Some points, one per row:
-1.344/-2.256/-1.678/-1.354/-0.735/-0.993/0.776/1.270
-0.965/-1.422/-1.216/-0.822/-0.511/0.071/1.317/2.119
0.754/0.130/0.823/0.575/0.297/0.183/-0.324/-0.309
1.040/1.100/0.534/0.378/-0.433/-0.016/0.550/1.586
-0.426/-0.550/-1.101/-1.779/-1.643/-0.706/0.105/0.455
0.000/0.632/-0.045/-0.630/-0.763/-0.694/0.629/0.304
0.735/0.981/0.414/-1.568/-0.986/0.996/0.755/1.315
0.561/0.214/0.496/-0.078/-0.462/-0.213/0.858/1.252
-0.698/-0.841/-1.012/0.399/1.307/-0.439/-0.474/-1.267
-0.328/-0.805/-0.810/-0.033/0.777/0.446/-0.540/-1.090
-0.834/-0.338/-0.390/-0.417/-0.056/0.355/-0.849/-0.201
-0.616/-0.479/-0.438/-0.368/-0.396/-0.289/-0.386/-0.820
-0.682/-1.393/-0.720/-0.230/-0.705/0.127/-0.545/-0.378
-0.939/-1.063/-0.631/-0.805/0.347/0.787/0.553/0.649
10 more points follow, each with its number after it:
-1.293/-1.290/-0.952/-0.700/0.094/0.636/0.875/0.601 0
-1.178/-1.464/-1.702/-1.063/-0.444/0.059/0.700/0.359 1
-0.130/0.215/0.740/0.566/0.626/0.858/0.445/0.661 2
-1.027/-0.791/-0.319/-0.261/0.827/1.746/1.919/1.965 3
-0.228/-1.255/-1.554/-0.768/-0.247/1.733/2.574/3.732 4
-0.409/-1.959/-1.787/0.128/0.705/1.843/2.906/2.888 5
-0.140/0.241/0.998/1.478/1.533/1.402/1.145/0.506 6
0.734/1.217/1.566/2.146/2.063/0.930/0.718/-0.007 7
0.456/0.422/1.593/2.119/2.051/0.743/0.216/-0.788 8
0.202/-0.100/0.173/-0.365/-0.358/1.218/0.539/1.659 9
Which three of these numbered points are nearest to each point below, ignoring the 3 directions in which the first points spread most? Their numbers follow each, nearest first.
0.077/-0.649/-0.953/-0.162/-0.215/0.391/0.337/0.249 > 1 9 0
-0.904/-0.706/0.416/1.092/2.617/2.728/1.941/0.982 > 3 0 6
-1.014/-1.532/-1.667/-0.147/0.937/1.756/2.986/1.924 > 5 3 4
0.942/0.572/-0.891/-1.613/-1.452/-0.892/-0.525/-0.144 > 1 7 9
-1.529/-1.443/-1.545/-0.745/1.123/1.810/1.858/0.536 > 3 0 5
-1.402/-1.158/-0.163/0.728/1.801/1.738/1.118/0.398 > 3 6 0
0.405/0.569/-1.498/-1.295/-0.096/-0.531/-0.547/-0.076 > 1 4 0
-0.449/-0.895/-0.950/-1.673/-0.438/1.702/1.591/2.159 > 4 3 9
0.686/-0.598/-1.053/-0.560/-0.563/-0.677/-0.619/-1.021 > 1 7 8
-0.147/-0.086/-1.611/-2.133/-1.867/-0.977/-0.265/0.560 > 1 7 9
0.122/-1.086/-1.341/-1.360/-1.027/-0.688/-0.278/-0.521 > 1 9 8
1.036/-0.157/-0.660/-1.057/-0.761/-0.443/-0.457/-0.594 > 1 9 0
-0.070/0.141/0.701/1.019/0.764/0.779/0.123/0.111 > 2 0 6
-0.986/-1.585/-1.035/-0.663/0.344/1.606/0.957/0.762 > 3 4 0
-1.197/-1.314/-0.700/0.435/1.419/1.185/0.282/-0.329 > 0 3 6
-0.773/0.208/-0.078/-1.272/-0.990/-0.384/-0.324/0.696 > 2 7 8
-0.711/-2.037/-1.150/-1.462/-0.639/1.005/0.274/0.366 > 9 4 0
-0.125/-0.150/0.398/-0.432/-0.279/0.035/-0.170/0.365 > 2 8 9
0.407/0.232/-0.060/0.822/1.115/1.314/1.412/1.258 > 1 0 4
-0.779/-0.916/-0.440/0.661/1.364/0.850/1.067/0.634 > 0 1 7
0.317/1.528/2.187/1.526/0.754/0.527/-0.887/-0.321 > 2 8 7
0.682/-0.103/-0.121/-0.655/-0.259/-0.136/-0.194/-0.389 > 1 8 0
0.153/-0.798/0.609/1.663/0.740/0.231/-0.332/-1.472 > 8 7 2
1.571/1.257/1.306/1.176/-0.322/-0.573/-0.955/-0.681 > 8 7 2
-0.750/-0.045/0.977/1.639/2.182/1.749/0.866/0.265 > 6 3 0
-0.365/0.083/-0.318/-1.059/-0.275/0.234/-0.109/-0.338 > 0 1 2
-0.265/-1.001/-0.341/0.357/0.000/-0.572/-0.651/-1.376 > 8 7 1
